Rows swapped in pairs by one turn or mirror: which row each one swaps with:
k_459:  21   8 -31  17  16 -35  -3 -14   1 -14   1   5   2  42   2  -3  16  12
k_158:   9  28   5  27   7 -10 -41  31  -3   6 -23   5   5 -39   0 -14   9  11
k_98:   4  -7  13  18 -16  -4 -27  38  -1  20  13 -18  -7 -27  -8  16  28  19
k_940:   2  -5  15  12  -3 -14  32  33 -30   1  -5  20  -1 -33 -17 -24 -27   8
k_438:  -2   9 -13  -9 -19 -46  27  20 -11 -12 -36  -3   6  -3 -21  23 -12  15
k_603:  18   1 -26 -21   5   1 -10 -26 -14   4  -7  24   3  29  -7  13 -18 -14
k_350:  28 -13  -4  32  28 -27  -9 -15   1  12  -9  38   9  -3  -7   0 -25   1
k_119:   9  17  -4   0  26 -47 -19  -9  15   2   6 -39  18  -8 -19 -13   0  14
k_762:   2  29   9  63   0  -6  -3  -4   6 -28 -22   5   7   0 -14   3   6  -3
k_466: -11 -10 -54   4  11 -25 -19  25 -20   0  -8   2  -1 -16 -10   4 -25  12
k_5:  10  21  -7 -17 -27  -5 -27  10  -2   7 -18   1  -1  42  -4   8 -29   5
k_884:  -2  10   5  27 -36 -13   1 -12   8  19 -12 -44   8 -15  -3  -8  29  -4
k_620:  28  -3   5 -17 -23  19   8  10  16  30  30  -1 -10  -5   6  -8   0 -10
k_582:  -3 -10   1  32  15  -4  14  54   4   5  14  11  -1 -28  -6  -6  17   5
k_866:  43  -5 -27  12   0  18  18 -25   9   7 -12 -17  11  19 -21   1 -26  13
k_917: -10 -24 -19  33 -13 -20  -3 -13 -19   8  22 -41  -2 -10  -2   0 -23   8
k_925:  16  22 -21  56  -7  -2  17   6  -9   4 -41   5  -2 -29  -5  -6 -15  -4
k_84:  30  13  28  12 -17  -2   2  42  -1  15  16  -2   1 -28  -7  -6 -30  -4
k_430:   8 -34 -27  23 -35 -16  -3  -1  14   9   3   7  -1 -35   1  11   7   4
k_425: -15   8   8   1  -5 -36   9   9   5  26 -29 -54  13  -3 -18 -13   1   0
k_429:  13  27  -8   6 -33 -42  -1  46   2   2 -15 -18   9  18   3   2  -8  17
k_114:  -2   9 -21  23  -3 -30  -2  24 -18   1   6 -47 -30 -16   5   5  -6 -13
k_981:  15  21  19   9  -1 -18   0  -9   8   5  12 -27 -29  15  28  -8  22   1
k_286:   1  15 -37  13   1  13  10  15 -31 -11 -15  16  22  -8 -34  25 -10  18
k_616:   8   3 -29  14   6   6  47 -32   3   3 -11  11  -1   1  -3 -19 -17  11
k_544:  14  23  14   7  -3 -10 -10 -15   7 -27  26 -27  -1 -12 -21 -10  31  15
k_654:  28 -25 -24  26 -20  -5   6 -31  -7  -2   6  27   3   6  -8  12 -12  19
k_687:  27   3   7  -7  -4   8  30  14  21  15 -42  22  17  10 -10  -2   2  22
k_956: -20 -12  26 -17  -4   5   4   4   7   7 -19   9 -14 -26 -34 -30 -10   8
k_934:   5   1  16 -17  -1  -1 -14 -14  35  18  -5 -11  -2 -22 -18 -23  27  -1
k_123:   6  20   7  23  11 -23  23  25 -12 -22 -50  15   1  -7 -16   9 -23  12
k_589:   0  -5  -1 -19  15  -2   8  -2   1  17  35 -13   9  17 -29 -33   2  13
k_320:  -1 -31  -6   4   7   3  -7   6  -4   6 -38 -12   7 -37 -22 -34  18   7
k_748:  14  -7  17 -41  13  -6  14  24 -17  10  16 -23  -9  14  -2   1  -6   7
k_593:  12   1   8  32  13  -2  13  21 -10  16 -14  21  -2  19  -9  -1 -37 -34
k_669:  21  20  -1  20  17  19 -20   1   6  -8 -14  -4  23  25   7  14  19 -26
k_894:  10  21 -30  12  -6 -18   4  22 -42  10 -17 -15  36   2   8  16   2  27
k_999:  21 -12  36   8  20 -10   2 -12   4 -11  -8 -23 -32   5 -12   5  27   1
k_437:   3  11  -8   7 -37 -18 -24   1  -6  15 -27   8  18   8  -1   9 -40  30
k_44: -27   9  25  -1   8 -14 -10  26   8 -22  10   6 -15 -22 -29 -15 -19   7
k_217:  27   3 -29   5   7   4 -38  28 -16 -13 -14  -6   3  31   2   1  -5 -18
k_588:  14  42  -9   7  -3  -2 -12  -4 -28 -37   8  -7  15 -21  -9  11   7 -14
k_797:  -1   0 -21  32  -3   7  22  -6 -24 -14   9  14  -7  11 -13   7 -16 -38
k_929:  15  -6   4  10 -10 -20  -4  42   1  22   9 -43  -6 -15   4  -5 -37  17
k_180:  17   2  14   8  -1 -14   0 -14   0  20 -23  33  11  39  -8  -5  22  18
k_43: -14 -30  -1  12   1  34   4  11  -4   0 -36  24  -9 -18 -18  -5  -5   8
k_173:   4  20  -6 -30 -10  -8  33 -16 -10  -9 -32  14   2   5 -12  12  22   2
k_945:  23 -10   7  23  19  -6   5 -24  -5  15  16  -3   7 -21  -6 -47  12  19
k_893:   0  17  -8 -14 -12  18 -35  21  -9  -3 -12 -42   2  20   2   8   2   9
k_983: -13 -46 -16  -1  13   5   9 -18  -3  17  -7 -25  14 -20  -9  -3  11  -6

k_44 pairs with -> k_437
k_123 pairs with -> k_929
k_925 pairs with -> k_114
k_588 pairs with -> k_430
k_158 pairs with -> k_466
k_934 pairs with -> k_603

Rows swapped in pairs by one turn or mirror: which row each one swaps with:
k_305: -16 -19  39  -8  12   5   2   0 -29   3   7   3 -34  27 -16  -7  -1
k_33:  -2   0  20 -29  20 -18 -11   9  -6  15   7   9 -16 -26 -13  29  -7
k_639: -27  11 -15   4  36   6 -25  -1   3 -33  12   9  -2  31  10 -17  -4
k_627: -20   5   3   4   6 -15  20  -2  -3  -9 -18 -14  50  32  -8   0  -9
k_132:  -1   4  17 -37  20 -16 -20   5  -4  18  13   1 -25 -12 -13  27  -4
k_101:  26  18 -10 -10   7   0 -18 -17 -28 -34  -3   2  26 -20 -21 -11  26
k_125:   9 -26 -15  -1   5  -5  31   9 -25 -19 -19   8   9  -6  35 -17  -9
k_477:  11  23 -20 -28  22  -6  -3 -20 -15  13 -11  24 -12 -20 -19  32  17
k_250:  -5  16  -6   2  39   4 -23   8   2 -30  34   0  -1  17  -8 -20  16
k_291:   5 -18  -1   4 -22  49   1  -4   0  20 -16 -14 -22   2  -7  -3   2
k_166:  -6   0  -4  -1  10 -22  18  15  -6   2 -13 -16  41  43 -14  -2   1
k_883:  12 -23 -18   6   6   2  26  11 -24 -11 -20   7   6 -13  39 -15 -11
k_238:  17  35  -4  -2  10   2  -5 -30  -6   5 -10  25 -23  -8  -8  38   8
k_942:  10  24 -15 -17  15 -11  -3 -27  -4  17  -9  25 -20  -9 -21  40   1
k_278:   6  15  24 -29  14 -26  -5  10   5  13  18   8 -11 -25 -20  21   1
k_977: -11  -2  -3  10   1 -15  19   9  -5  11 -13 -18  47  29 -13 -19  11
k_315: -19 -19  19  -2  27  -9   6   1 -27   4   6 -23 -32  18 -30 -14  -1
k_855: -22  14 -27   2  37  -6 -24  11  -2 -26  16  18  -1  13   5 -23   6
k_667: -26  16 -17  -8  22   3 -20   3   6 -34  22  14   0  19   8 -29  10
k_281: -11   0   3  12   9 -20  41   8   7   2  -3 -10  37  31   0 -11   0
k_246: -11  -4   6  10  12 -16  25  12 -10  -9 -17 -12  44  35   1 -16   8
k_241:   1 -17   0  13 -30  31   9 -13  10  11  16  16   8  15 -15   6 -33
k_825:   6 -14  -3  -6 -27  50   8 -10   4  16  -9  -9 -21  -4  -7   3  -2
k_160:   3 -21   6  13 -32  33  -5  -9   3  14  19  18  14   5 -10  10 -22
k_694:  14  14  -7 -15  11  -8  -7 -17  -9  10 -10  18 -24 -10 -24  47  -1
k_21:  11 -17   0  19 -22  41   8  -4  -5   7 -21 -19 -22  -4 -17  -3   2
k_860:   6 -15  -6  18 -32  40   5  -5 -11   3 -27  -8 -16  -1  -1  -3   3
k_445: -16  18 -13  -8  40   0 -19   2  -5 -35  15  16  18  19   6 -22  15
k_693:  10  26 -24 -14  21  -4   6 -29 -10  15   1  18 -17 -17 -14  38   8
k_980: -19  -6   5 -12  16 -17  21  -2   1   3 -12 -25  42  37 -18  -7  12
k_186:   7 -25 -20   8   3   1  34   9 -31 -17 -25   8   4  -2  30  -6  -5
k_672:  30   6  -7  -6   7 -12 -21 -17 -27 -26   2   9  31 -21 -27  -5  29
k_448:   1  36  12 -17   8  17  14 -31 -13  11  17  17  19  17 -17   1 -32
k_761:  -2  -4  17 -27  18 -29  -7   7  -8  16  19 -10  -8 -22 -18  29   2
k_668:  31   9  -8  -8   8  -4 -21 -15 -29 -32   2   1  32 -12 -20 -12  23
k_508:   1 -19  -6  22 -22  36   3  -5   9  -4  25  15   6  -1  -9   6 -37
k_222:  11 -21   1  23 -21  35   5   5   1  11  27  17   2  14  -2   4 -25
k_604:   7 -16 -17   1   5  -3  37  10 -26 -15 -28   4   2 -13  34 -20  -7
k_502:  15 -20   5  -1 -10  50  20   2  -4  17 -20  -7 -18   1 -14  -1  15
k_708:  32   9 -17  -2   7  -4 -19 -19 -38 -29   5   9  26 -11 -24  -9  29
k_920:  -8  29 -11   7  10  11  16 -41 -10   6  28  -2  15  14 -14  -7 -32
k_91: -33  -4 -10 -13  39   7 -22   5  -8 -37  17   8   1  19   6 -16  13

k_305 pairs with -> k_448
k_694 pairs with -> k_825
k_693 pairs with -> k_21
k_445 pairs with -> k_246
k_238 pairs with -> k_502

Rows swapped in pairs by one turn or mirror: which row each one swaps with:
k_723:  26  -6  24 -10  30 -11 -41   7  17  -7  28  -3   6 -45  -4 -10  46   1   1 -47 -33 -44
k_829:   4 -22   3 -28   5  25 -27   4  27   4  20  16  -6 -17  -1 -20   3 -14   3  26 -24 -29
k_543: -33 -24  23  -7  15   3  33 -24   2  -3 -31  10  10 -25 -20 -24   7  29  17 -21 -40  -7
k_251:  -3   2 -11  -5  59  23  -5 -31   8   8 -20  46  18 -33  18 -34  11 -11 -14 -75 -37 -21
k_187: -40 -24  32 -18  13   1  36 -27  10  10 -32  13  -1 -15  -9 -15   8  23  25 -23 -35 -12
k_210:  26 -16  24 -50  46   0  21   4   1  15 -16  35  19 -17  37 -21  30 -12  33 -52  -1 -34
k_314: -28 -20  31 -14   8  -7  30 -22   3   3 -31   5  14 -22  -8 -16   4  27  35 -13 -35  -8
k_788:   1 -16   6 -22   4  28 -33  20  21   7  12  23 -15 -20   5 -18   6 -12 -11  11 -20 -33
k_553:   7   9   1  -7  60   7  -7 -31   8   8 -28  47  18 -22  17 -39  20 -12 -10 -74 -35 -31
k_270:  -7 -12  12 -30   6  28 -26   2  18  11  16  15  -1 -21  -7 -15   3  -1  -2  27 -19 -22
k_643:  26  -6  23 -48  37   3  24 -18  -3  25 -24  30  22 -15  32 -21  24  -7  33 -60   2 -39
k_703:  -5 -35 -27 -22   1  -2  20 -39  18 -10   2  45  -9 -37  -3 -32  -4  13 -11 -37  -9 -33
k_242: -39 -25  28 -16  11  -9  35 -26   0   8 -34   6  10 -29 -14 -15  11  25  21 -25 -40 -16
k_261:  -2 -18   9 -25   8  21 -30  12  20   6   5   8  -4 -17  -2 -22  -2 -13  -5  21 -23 -23
k_805:   0 -17   1 -24  12  29 -25   6  26   9   6  22 -14 -19   3 -18   6 -20  -6  21 -27 -26
k_140:   8  13   1   1  59  15  -5 -31  13   7 -23  42  21 -33   9 -36  12  -8  -9 -71 -43 -24
k_203:  23   8  30 -31  36 -15 -43   0   5  -4  24  -2  10 -43   4  -5  45   3   0 -47 -31 -45
k_657:  20 -14  29 -37  32 -10  20   3  -6  21 -19  36  28 -21  40 -19  24   5  34 -53   5 -48
k_215:  18 -14  31 -43  43  -2  21 -10 -12   8 -18  25  30 -16  38 -27  35  -2  39 -46   2 -42
k_923:  -1 -12   5 -27  -5  11 -19   8  17   1   9  19  -9 -19  -4 -23   0  -3 -15  28 -26 -24
k_2:  23   0  26 -19  40 -14 -43   2  15  -9  19  -4   9 -41   4  -6  45  -3   5 -45 -46 -43
k_959:  -8 -29 -26 -19   2  -2  12 -47  15 -11  -2  43  -7 -36 -12 -29 -10   9  -5 -55 -15 -40
k_909: -29 -21  28 -12   5  -8  31 -18  21   5 -22   9  13 -14 -19 -10   8  32  27 -23 -43 -10
k_728:  13 -13  28 -47  42   1  21  -4 -12  17 -22  34  31 -31  31 -34  26  -2  21 -53  12 -41
k_719:  -7  12   9  -4  57  19  -3 -33   1  10 -15  40  11 -34  16 -38  11 -10 -19 -74 -45 -26
k_104:  34  -4  26 -25  41  -9 -34  12   5  -5  27   0  15 -39  -4 -15  41   0   8 -53 -43 -44
k_938:  -6 -34 -28 -17   4   1  22 -45  16  -5   4  43 -10 -36 -10 -29 -14  17   2 -36 -20 -29
k_820:  28  -4  25 -18  35  -9 -34   9  11  -5  33  -7  18 -40   6 -11  39   6   4 -49 -39 -52
k_208:  -8 -38 -25 -28   7   2  10 -43  12  -2   3  41  -7 -39 -20 -36 -11   8   0 -42  -5 -39
k_211:  15 -15  26 -44  42   6  26  -9 -14  23 -20  33  27 -25  29 -28  25 -13  34 -47  -1 -51
k_652: -33 -27  26  -6  10  -6  22 -12  12  17 -34  11  19 -23  -2 -10   3  39  26 -21 -29  -9
k_4:  24 -12  21 -41  50   0  28  -8 -16   2 -17  36  20 -24  26 -32  26 -13  32 -54   4 -48
k_947:  -7 -32 -32 -20  16   1  19 -49  17  -6   7  35  -9 -38 -10 -33 -11   8   1 -40 -16 -34
k_757:  26  -1  24 -22  38  -9 -38   1   7  -3  25  -9  11 -47  -6 -17  43   7   4 -56 -38 -51
k_886: -33 -14  32 -12   5  -4  36 -22   1  12 -26  14  17 -33 -13 -21  -2  34  15 -27 -32 -11
k_558:  32   8  16 -18  45  -9 -36   8   7   0  21   0  27 -47  -1 -15  45   5   3 -46 -38 -43
k_74: -35 -13  24 -15   2  -3  28 -26  -2   4 -27   5  24 -38 -10  -4  10  37  18 -25 -25  -9
k_936:  -6 -13   8 -31  13  26 -21   7  20  10  10  13 -13 -20   1 -28  -6 -12  -9  23 -22 -29
k_289:   4 -31 -26 -20   6   5  17 -49  17  -6   9  41   0 -37 -11 -38 -11  11   1 -47  -5 -37
k_626:  -2   8   6  -2  58  12  -4 -34  11   3 -27  39  11 -31  18 -38  13  -7 -19 -70 -39 -18
k_599:  25  -6  15 -13  37 -13 -34  -2  17  -7  29  -1   9 -45  -7  -5  45   1   5 -50 -44 -52
k_193:  27  -1  21 -27  33  -7 -41   8   6   5  32  -1  20 -48  -6 -20  40   2   1 -46 -40 -49
k_991:  16 -17  27 -46  46   5  27 -15  -6  19 -16  30  22 -24  22 -21  30  -4  44 -63   0 -42
k_302:   0 -14   6 -19  16  23 -26  14  27   3  17  17 -10 -21   0 -20   3 -15  -5  20 -23 -22
k_721:  -9 -20   7 -32  12  19 -19  14  21  -1  10  14  -5  -9 -12 -22  -1  -8  -9  25 -28 -21
k_303: -31 -23  20 -19  11   0  35 -34  14  10 -31   1  10 -21  -7  -7   8  37  19 -27 -36  -8
k_645:  -9 -11  10 -32   9  12 -28  10  16  10  12  12  -9 -24  -5 -24  -2 -11 -17  22 -27 -27
k_63:  14   1  26 -43  33   8  22  -7 -17  15 -25  34  35 -27  35 -19  27  -8  24 -46  14 -40
k_850:  16   0  16 -11  37  -6 -40  15  18  -3  25  -6  11 -51  -7  -4  31   6   5 -47 -38 -47
k_277:   4   6  -2  -5  55  14  -8 -39   7   5 -23  43   7 -22  14 -43  21 -13 -13 -70 -40 -28

k_270 pairs with -> k_203
k_215 pairs with -> k_314
k_187 pairs with -> k_991
k_938 pairs with -> k_553
k_805 pairs with -> k_599
k_251 pairs with -> k_959
k_210 pairs with -> k_909

